In the data rows, zero lies at 4.5, halfway between 4 and 5.
One hidden rule gives every row of this table a label. Here are some rows, each with its label.
[6 4 4 5 5 2 5 1 5 4 0 7 5 5 6 8 5 5 6 6 5 0 4 4 5 8 4 2 5 4 5 7 3 4 4 5 5
 4 4 3 5 5] DH
[8 1 1 5 7 5 7 2 3 6 5 1 7 6 0 7 7 3 6 9 8 1 2 3 6 9 7 3 5 6 1 6 1 4 2 8 6
 7 5 0 6 1] BN
[6 4 0 4 7 5 4 4 5 5 4 3 6 7 4 3 7 1 5 9 6 0 4 4 3 6 7 2 5 5 3 7 4 4 3 6 6
 3 4 3 6 3] BN
[1 4 9 7 6 1 5 9 9 7 0 8 3 9 9 9 9 9 5 7 6 3 5 9 0 6 0 5 2 4 9 8 7 3 9 4 2
 1 2 6 5 9] DH
[1 6 6 5 2 4 2 2 6 4 8 6 4 2 6 0 0 6 3 1 3 9 5 4 4 3 2 8 6 5 6 3 5 6 2 3 2
 4 5 7 4 2] DH
[4 6 8 4 3 2 3 3 4 3 3 4 3 3 9 0 3 9 4 2 2 9 5 8 4 4 2 6 5 3 8 1 8 4 8 3 2
 4 4 7 3 4] GB
[5 3 4 5 5 3 4 9 9 6 0 5 3 5 4 7 7 4 4 4 6 1 5 9 3 4 0 6 4 5 3 3 6 4 6 4 5
 4 3 5 4 9] DH
[7 7 6 3 0 4 3 0 5 2 9 5 3 0 3 0 2 3 3 1 2 9 6 2 7 2 5 5 5 4 8 1 3 6 3 4 3
 7 4 6 3 4] DH
[1 6 9 6 4 1 4 8 9 6 2 5 3 3 9 7 4 8 4 1 4 4 9 5 1 3 0 8 3 2 8 5 7 4 7 2 2
 3 3 5 4 8] DH
[4 5 5 5 4 4 5 4 8 5 2 4 4 3 3 7 6 7 4 5 5 6 7 8 5 5 2 5 4 5 6 7 6 4 6 2 4
 5 4 4 5 7] BN
[8 4 2 4 7 5 4 1 0 4 6 4 5 6 0 4 4 3 5 4 5 3 5 0 8 6 6 1 5 5 2 3 2 3 4 6 4
 5 6 4 6 2] BN
[5 3 4 4 5 6 5 4 2 6 2 5 5 8 4 8 7 4 6 6 6 5 3 6 7 7 6 4 4 5 5 7 5 4 3 3 5
 4 4 4 5 5] MC
[4 5 5 5 4 3 6 7 8 3 3 6 5 7 9 2 5 4 5 6 5 3 6 9 1 3 6 6 5 5 5 7 6 5 5 5 4
 3 2 3 5 4] BN
[4 5 4 4 3 4 6 6 4 4 4 6 4 5 5 7 5 4 4 4 4 8 3 3 5 5 4 6 4 5 8 6 4 4 4 4 5
 4 4 4 4 7] BN
[4 5 6 4 2 3 4 0 4 3 7 4 5 2 4 0 0 4 3 1 3 9 5 2 9 0 3 5 5 4 6 2 5 4 6 4 4
 4 6 6 3 4] DH
[4 3 1 5 6 5 7 6 7 5 3 5 6 9 9 9 9 5 7 9 7 0 2 0 3 6 6 2 4 6 0 6 3 3 5 6 4
 6 4 4 5 6] BN
[4 3 3 6 8 4 7 9 7 7 0 7 4 8 9 8 9 8 5 8 7 0 5 9 0 9 0 4 3 4 7 9 4 2 5 3 5
 3 2 2 6 8] DH
[3 7 8 4 2 3 4 9 8 4 5 5 4 2 7 3 1 6 3 0 4 8 7 5 0 2 3 7 4 3 5 1 6 5 3 4 5
 4 5 6 3 3] GB
[7 6 1 4 3 6 4 0 0 4 9 1 6 2 0 0 3 5 5 5 4 8 2 2 9 3 9 4 6 4 1 4 2 5 3 4 5
 7 7 5 5 2] BN
[6 2 2 5 7 6 7 9 6 6 3 5 5 9 4 9 9 5 5 9 6 3 2 8 4 7 4 2 4 5 2 6 5 4 4 6 6
 5 4 0 7 3] BN
[3 7 6 4 4 3 3 4 0 3 5 3 4 0 2 0 1 5 3 2 3 9 5 0 7 1 8 5 5 4 6 2 5 7 3 4 3
 4 5 6 3 4] DH
[3 5 6 5 4 4 4 5 9 5 4 5 3 3 7 4 4 6 3 1 5 7 5 7 4 6 2 7 4 4 5 5 7 4 8 3 4
 3 4 9 3 7] DH
[4 6 6 4 5 5 5 4 9 4 9 6 5 3 3 5 0 6 5 4 4 9 6 0 3 1 3 7 5 4 6 5 6 5 5 5 5
 4 4 7 4 5] DH
[6 7 8 4 2 3 3 6 8 4 6 3 4 0 6 0 0 4 3 0 4 9 5 4 7 1 2 5 4 4 8 3 5 6 6 2 4
 4 5 8 3 3] DH
[4 6 8 4 4 4 4 2 1 4 4 5 5 2 6 0 1 5 4 2 4 6 4 4 5 6 0 5 5 3 5 3 5 6 6 4 4
 4 3 3 4 8] GB
[4 5 7 4 4 4 4 7 8 6 3 6 2 6 9 4 4 8 4 2 5 5 6 8 3 6 1 7 3 3 9 5 6 4 6 2 3
 3 2 6 3 7] DH
[2 7 7 4 3 3 3 0 8 4 7 6 2 2 7 2 0 9 3 0 3 9 7 8 1 0 4 7 5 2 8 5 7 5 7 2 4
 5 3 8 2 4] DH
[7 3 0 4 7 7 5 6 0 4 8 3 8 8 0 0 6 0 5 9 4 4 2 1 9 6 9 1 5 7 0 5 1 6 2 5 8
 7 7 2 8 2] MC
[3 4 6 6 6 5 4 9 4 5 1 3 6 9 0 5 9 1 6 4 5 0 3 1 3 9 4 4 4 5 5 6 3 4 4 5 5
 6 5 4 4 5] BN
[3 4 6 6 4 5 6 7 8 5 0 5 4 7 9 9 6 4 5 7 5 5 5 1 0 7 1 6 4 5 8 8 6 3 7 4 6
 3 4 2 4 7] BN
[5 3 2 4 7 7 5 3 0 4 6 2 5 5 2 7 4 0 6 6 5 4 3 2 8 3 7 2 5 5 3 4 3 4 3 6 5
 5 5 3 5 2] MC
[5 4 1 4 7 4 7 9 9 7 1 5 4 9 6 9 9 4 6 8 6 0 3 9 5 9 3 2 3 7 3 8 3 2 5 6 6
 3 3 1 6 5] BN
[5 5 4 3 2 4 5 0 2 3 6 4 4 1 0 0 1 3 4 5 3 8 5 0 9 3 9 4 6 5 4 1 5 7 2 5 5
 6 7 7 4 4] BN
[5 4 5 5 4 4 5 7 3 5 3 6 3 7 4 9 7 1 5 7 6 3 5 9 6 6 2 5 4 6 6 6 5 3 3 3 6
 5 5 3 4 6] BN
[4 6 5 4 3 3 5 1 2 4 7 5 5 3 1 0 2 3 3 2 3 9 4 3 5 2 2 5 5 5 3 4 5 5 4 4 5
 4 5 6 2 1] BN
[4 4 5 4 3 5 3 0 3 3 7 3 4 3 1 0 3 3 4 4 4 8 5 1 3 2 7 5 5 4 5 1 5 6 3 5 5
 6 6 6 5 3] GB
[5 5 6 6 3 3 5 9 5 5 2 4 4 4 4 7 4 6 5 6 5 5 6 8 1 6 4 5 5 4 5 7 7 4 9 4 4
 3 3 6 5 6] DH
[6 7 4 4 5 4 4 2 0 3 7 3 5 0 6 3 5 4 4 3 4 8 5 1 9 3 6 5 6 4 2 1 4 7 4 4 3
 5 5 4 4 3] DH
[5 3 1 4 5 3 6 2 4 4 6 5 4 5 1 3 5 4 5 6 4 3 5 0 8 7 8 5 5 5 3 4 3 4 3 6 6
 5 5 4 5 3] MC
[3 3 1 6 4 6 6 7 2 6 3 5 5 5 4 2 6 2 6 8 5 1 4 6 1 4 8 4 4 6 5 4 5 6 5 6 5
 4 5 5 4 4] BN
[5 5 3 5 5 5 5 7 7 5 4 5 4 5 3 4 6 6 6 8 6 2 4 6 6 6 1 4 5 5 3 7 5 4 7 4 4
 5 4 3 4 3] BN
[5 7 4 4 3 6 5 3 3 3 5 3 5 3 3 0 3 2 4 7 5 9 4 1 9 4 8 6 5 4 3 3 2 5 4 5 5
 6 7 7 3 1] DH
[3 5 4 3 3 4 4 4 3 4 4 4 5 2 3 1 5 5 5 3 4 8 5 7 5 2 7 5 4 3 3 3 4 5 5 4 3
 6 6 5 5 2] GB
[5 5 5 5 4 5 4 9 7 5 6 5 5 5 5 5 6 5 5 2 5 4 4 3 8 6 1 5 5 5 3 5 5 4 3 4 5
 4 4 5 5 6] MC
[4 3 4 5 7 5 6 9 8 6 2 5 6 9 5 9 8 6 6 9 7 0 3 6 3 9 2 6 4 7 2 9 3 3 3 7 6
 3 3 1 7 3] BN
[4 4 9 5 5 3 4 9 7 5 2 9 3 7 9 9 5 6 5 5 5 5 7 7 0 7 0 7 2 5 7 4 7 4 8 4 4
 2 2 4 4 9] BN
[5 6 2 3 6 7 4 1 0 2 8 2 6 4 0 4 2 0 4 6 3 4 5 0 9 2 9 4 6 5 4 0 2 5 3 6 5
 6 5 3 4 4] BN
[4 6 8 5 1 4 3 0 6 5 6 5 3 0 4 1 1 9 3 0 3 9 6 7 0 1 2 5 4 4 5 3 6 5 3 3 3
 2 4 7 2 5] GB
[8 5 1 4 7 8 6 0 0 5 5 1 6 7 0 1 3 0 4 8 4 2 2 0 9 5 9 0 6 6 0 3 2 6 0 7 7
 7 8 4 6 0] BN
[5 5 6 3 4 4 4 7 4 4 7 6 5 4 1 0 2 4 4 1 3 6 4 2 3 3 8 4 5 3 7 2 5 4 4 5 3
 4 4 6 2 5] GB
[6 5 3 4 4 6 5 4 6 5 6 6 4 4 3 5 4 1 5 7 5 3 5 7 5 5 5 4 4 4 2 4 3 4 5 5 4
 5 5 3 5 3] DH
[4 5 6 5 3 5 4 6 2 3 7 4 4 4 0 4 2 5 4 4 3 8 5 5 7 2 5 2 5 4 7 5 5 5 4 5 5
 5 6 5 5 4] BN
[9 3 3 4 6 6 5 0 0 3 8 3 5 4 3 4 4 0 4 8 4 4 2 0 9 5 9 1 5 5 0 2 2 5 3 6 6
 6 6 4 5 0] BN
[3 6 9 5 3 2 3 6 9 6 2 7 3 2 9 4 2 9 3 0 4 9 7 9 0 4 1 8 3 3 6 6 8 5 8 3 3
 3 3 5 4 9] DH
[4 2 4 6 4 5 5 6 4 4 4 6 4 8 7 5 8 6 5 5 4 5 4 7 3 7 0 6 4 4 4 5 4 5 6 3 5
 4 6 3 5 6] DH
[4 4 6 6 6 3 7 9 8 6 1 8 4 9 8 9 9 9 6 4 6 1 3 9 0 9 0 5 2 4 5 9 6 4 7 4 5
 2 1 1 5 9] DH
[3 4 5 5 4 4 5 8 5 5 3 6 2 6 9 4 7 7 5 5 4 7 6 9 4 4 0 7 4 4 7 6 5 3 6 4 5
 4 5 6 4 7] DH
[3 4 6 7 5 1 6 9 9 7 4 5 3 7 9 7 7 9 4 0 5 3 5 9 2 6 4 7 3 3 9 5 7 5 8 3 2
 2 4 6 4 5] DH
[5 4 5 5 4 5 6 6 5 5 4 5 4 4 3 4 3 5 5 7 5 1 3 3 4 4 7 3 4 6 1 3 4 4 6 5 5
 5 4 3 5 2] DH
[2 4 4 5 4 3 4 8 6 7 3 6 4 7 9 9 3 4 5 8 5 0 2 6 2 7 2 4 4 4 3 8 4 4 6 3 4
 4 4 4 5 7] DH
[4 4 5 3 5 5 5 3 0 4 6 2 5 6 1 6 5 5 5 6 4 2 4 6 9 5 5 4 5 5 3 5 4 5 4 4 5
 4 5 4 5 4] MC
[4 5 5 4 3 4 4 1 4 3 9 4 6 2 0 1 5 0 4 4 5 6 7 1 5 2 3 5 5 4 3 2 4 5 5 4 5
 6 5 6 5 2] GB
[5 4 6 6 5 4 4 7 9 5 1 5 4 8 7 6 9 4 5 4 5 0 5 6 0 6 0 7 4 4 5 5 6 4 5 5 4
 5 4 5 6 7] DH
Which label does each new row get?
[6 4 6 4 5 7 4 1 3 3 8 4 5 4 3 1 6 5 5 6 5 6 4 3 7 4 4 5 5 5 4 4 4 5 2 5 5
 5 4 5 5 1] -> MC
[5 3 2 4 8 5 5 9 5 4 0 4 5 6 6 9 2 6 5 5 7 4 3 3 7 7 3 3 4 5 2 4 1 4 4 5 5
 5 5 5 7 6] -> MC
[5 4 5 4 4 5 3 5 8 4 8 3 5 4 6 2 4 3 5 3 5 1 5 3 1 4 5 4 4 4 6 1 6 5 3 4 6
 4 4 6 4 5] -> GB
[3 6 6 4 3 3 2 1 6 4 6 5 5 5 6 2 1 6 3 0 3 9 6 6 4 0 0 6 4 3 9 5 8 5 6 4 3
 5 4 6 2 6] -> DH
[3 7 8 4 1 1 1 3 7 4 6 5 4 1 5 0 1 8 3 0 3 9 8 3 4 1 0 7 3 2 7 2 8 6 8 3 3
 3 5 9 2 5] -> GB
[3 3 5 6 8 4 6 9 9 7 0 7 4 9 9 7 8 4 6 9 5 0 4 9 2 6 2 5 2 5 2 9 4 2 6 5 4
 4 3 1 6 6] -> BN
[5 5 4 4 5 6 5 5 3 5 7 4 4 5 5 6 6 6 4 3 4 1 5 4 5 5 6 4 5 5 4 5 4 4 4 4 5
 5 5 4 4 4] -> BN
[4 5 4 4 2 4 3 5 7 3 8 4 5 5 4 0 4 4 3 3 4 3 7 0 9 3 8 2 6 5 2 4 4 6 5 3 6
 6 5 5 4 3] -> MC
[5 6 5 3 3 4 3 4 5 2 9 2 3 1 6 0 0 4 3 1 2 6 6 5 3 2 0 5 6 3 4 3 5 7 3 3 5
 4 6 8 3 3] -> GB
[4 5 3 5 4 5 4 6 8 5 6 5 4 7 4 7 6 8 5 4 5 3 2 8 3 2 8 5 4 4 5 4 4 5 4 5 5
 4 4 4 4 6] -> DH
[4 4 0 5 4 5 5 3 2 3 6 4 5 5 4 7 4 3 4 6 5 4 4 6 7 4 8 5 4 5 5 5 5 4 2 4 4
 4 3 3 4 4] -> MC
[3 4 4 5 6 2 5 9 9 5 3 7 5 7 9 7 8 5 5 5 5 5 5 9 1 6 1 5 3 4 7 8 5 3 7 4 3
 3 2 5 4 7] -> DH
[5 6 4 3 4 3 6 1 8 4 6 4 5 5 0 4 7 5 4 4 4 5 5 3 3 5 9 4 5 4 4 2 3 6 2 4 4
 5 6 4 5 6] -> GB
[4 5 6 5 2 5 3 3 9 4 6 5 5 4 7 1 0 6 4 2 3 9 6 7 6 4 4 5 4 3 7 1 4 5 4 4 4
 3 4 6 3 3] -> GB
[5 5 2 3 5 5 4 0 0 3 8 3 6 0 1 0 2 1 4 5 4 6 5 1 7 3 5 3 6 5 2 2 4 6 3 6 5
 5 7 5 5 3] -> BN
[3 6 9 5 3 3 3 7 8 4 1 6 2 2 9 0 0 5 3 1 3 8 7 9 1 3 0 7 4 4 8 2 9 5 6 3 3
 5 3 8 2 7] -> GB
[6 3 0 4 8 6 7 6 5 6 0 2 5 9 3 8 4 5 6 8 7 0 0 1 5 5 6 3 5 6 4 6 3 3 4 7 7
 5 5 1 8 6] -> BN
[4 4 4 4 5 3 6 8 0 6 3 5 4 6 6 6 5 3 5 9 5 1 3 3 3 9 7 5 5 5 5 8 6 4 7 5 5
 5 3 4 5 6] -> BN
[4 4 3 4 7 3 6 9 3 7 2 7 4 6 9 9 8 3 6 6 7 0 7 7 4 6 2 4 3 5 4 9 6 4 5 6 4
 5 4 1 6 6] -> BN
[5 5 3 4 5 6 4 3 6 5 4 5 5 7 3 4 6 4 5 5 4 6 4 1 4 7 6 2 4 6 3 6 4 4 5 6 4
 4 6 2 6 4] -> BN
[3 5 5 4 2 5 3 5 9 4 3 6 3 0 5 5 1 6 4 3 4 6 6 5 2 1 0 4 5 3 7 2 6 6 6 4 3
 4 5 5 4 3] -> GB
[6 5 6 4 6 5 5 1 0 4 8 4 5 5 3 6 3 4 4 7 2 3 4 0 8 4 6 4 6 4 3 2 4 6 4 5 6
 6 6 5 4 1] -> DH
[8 4 1 3 4 8 5 0 0 3 9 1 7 3 0 0 5 0 4 8 5 6 3 0 9 3 9 2 5 5 0 1 1 5 1 7 6
 8 8 3 5 1] -> BN
[6 3 0 4 5 8 5 1 2 4 3 2 5 4 2 2 7 0 5 7 5 3 3 0 9 3 9 2 5 5 5 2 3 6 3 6 5
 5 6 4 7 1] -> BN
[4 5 4 4 3 3 5 5 5 6 4 3 5 3 5 3 8 3 5 5 4 4 6 6 0 3 5 4 4 4 3 7 4 5 4 4 5
 3 5 7 4 5] -> DH
Which column or columns does the hidden rule look at? Columns are counted from 0, in order:
24 29 31
